(in the rows, 128 means zero)
Named turns come first, each shown by rows before and after it. Which turns, in which order, take the first row of each pair that follows to the second? Write the first one first, as in the answered first pair.
J (before |-> after):
[114 115 168  96  96 155 163 123] |-> [127 136 189 107 110 124 153 153]
[141 118  58 143 132 110 100 128] |-> [107 102  69 123 121 153 101  98]
[149 127  76 126 145 108 112 132] |-> [128 109  81 112 131 143 115 106]
X (before |-> after):
[119 105 175  81  87 159 137 126] |-> [119 130 192  90 121 118 101 160]
[110 114 183  94 108 128 152 123] |-> [118 120 175 104 141  86 113 150]
[132  76  79  84 113 122 125 112] |-> [108  95 141  79  88 150 164 115]
P (before |-> after):
[125 100  87  78 159 108  95 113] |-> [ 81 114 136  79 159 135  95 106]
[149 150 159 141 106 142 174 106] |-> [174 139 130 146 109 127 176 107]
[147 141  92 160 138 125 147 129] |-> [160 106 101 111 122 104 123 141]
E (before |-> after):
[193 138  87 125 105 117 178 137] |-> [198 136  88 115 108 108 168 139]
[132 147 110 158 140 119 147 121] |-> [139 140 109 152 149 103 136 132]
[127 106 127 145 161 173 116  93] |-> [133 108 118 148 172 161 108  98]
[119 153  92 166 172 108  93 123] |-> [124 140 107 139 167  90  77 139]

Each pair is two turns apart.
[110 129 157 117 130 128 107 132] |-> [124 150 133 157 144 126 122 129]
P then J
[101 124  81 127  99 165 145  67] |-> [ 80 180 132 162 116 160 159  90]
X then E
[ 60 141 157 141 138 211 115  80] |-> [143 134  39 179 157 159 109  84]
E then P
[139  86 147  93  80 125 136 146] |-> [118 142 133 173 105 160 175 123]
P then P
[194 141 137 130 124  69 136 165] |-> [180 110 122  98 129  70  97 160]
P then X
[159 116 137 122 111 119 177 136] |-> [167 118 126 127 115 111 173 136]
X then J
[ 97 147 131 145 121 165 145 128] |-> [151 106  89 112 110 120 127 143]
P then P
[168  93  80 108 170  68  77 151] |-> [150  51  81  66 135 108  86 116]
J then E
[117 172  69 192 146 150 162 110] |-> [124  79 129  47 102 103  95 148]
P then P
[ 58 146 188 117 121 161 118 122] |-> [ 97 178 199 142 136 107 119 164]
J then E
[ 98 160 138 159 186  82  70 147] |-> [111  80  86  94 148 106  54 113]
X then P
[106 123 129  65 138 151 150 151] |-> [128 141 126  81 160 113 135 175]
X then J
[110 142 149 100 138  99  86 155] |-> [ 90 177 149 145 138 137 125 135]
E then P
[105 144 153 111 139 109 134 134] |-> [119 149 110 143 152 105 132 124]
P then X
[136 116 139 125 103 134 199 125] |-> [122 121 138 135 111 149 196 116]
E then J
[108  99  89 121 140 111  74 134] |-> [ 71 109 120 118 140 136  76 126]
J then P
[140 136 143 107 131 106 135 143] |-> [141 133 131 107 134 101 126 142]
E then X
[137 171 162 137  88 134 162 130] |-> [158 179 142 148 113  96 134 150]
J then X
[140 115 141 119 100 135 165 127] |-> [146 129 135 128 135  88 123 155]
X then X
[141 119 127 133 166 100  89 144] |-> [122  81 129  97 133 141 101 114]
X then P
[ 85 148 124 168 172 135 123 106] |-> [138 113  89 135 172  81  93 130]
P then E
[163 106  29 137 144 122  97  96] |-> [167  80  77  76 126  96  71 124]
E then E
[ 81 148 182 134 141 162 115 120] |-> [178 117  69 151 141 105 114 129]
P then P
[ 84 125 169  96 114 160  98 104] |-> [105 168 107 176 151 158 109  97]
P then E
[121  66 158  91 113 103 111 138] |-> [107 139 189 154 148  99 131 160]
P then J
[114 150 185 107 103 124 148 130] |-> [162 147 123 126 132  71 118 147]
J then X
[108 116  99 147 151 154 132 106] |-> [ 98 115 108 135 158 149 112 111]
E then J
[126 148 175 130 108 109 156 133] |-> [159 144 134 146 110  92 160 137]
P then P
[ 54 133 108 149 162 116  84 131] |-> [ 45 123 112 140 152 134  91 123]
X then J
[111 135 149 115 119 141 138 131] |-> [130 153 136 140 131 120 142 144]
J then P
[140 145 131 151 110 151 167 127] |-> [157 139 137 136 103 131 167 143]
P then X
[144 141 107 152 145 108 123 143] |-> [142 127 135 115 135  98 112 156]
E then E
[152 124 131 112 129  64  89 138] |-> [112 100 154  79  98 123 102 104]
X then P
[163 176  96 190 148 116 157 130] |-> [192 105 122  94 111  77 122 152]
P then E
[109 107 131  98 140 132  97 132] |-> [108 125 153 104 142 120 102 149]
E then J
[ 89 141 184 103 119 142 127 123] |-> [ 96 138 175 104 138 115  91 141]
X then E
[130 161 147 152 154 156 117 117] |-> [150 162 135 153 162 133 106 131]
J then E
[ 99 117 137  95 143 121 115 116] |-> [ 92 122 138 106 136 142 134 104]
E then E
[129 113 164  98 106 135 130 141] |-> [130 160 162 147 127 136 150 145]
P then J
[ 90 167 146 153 124 173 171 112] |-> [114 185 128 167 168 105 119 154]
J then X
[136 124  85 167 136 157 136 114] |-> [136  97 131 116  95 164 154 116]
P then X
[144  89 137 110 104 136 132 151] |-> [118 120 165 130 135 123 113 167]
P then X
[144 136 138 145 129 115 144 132] |-> [135 119 123 136 117 138 152 111]
J then J
[146 116 161 103 104 112 143 148] |-> [148 128 162 118 101 115 158 148]
E then J
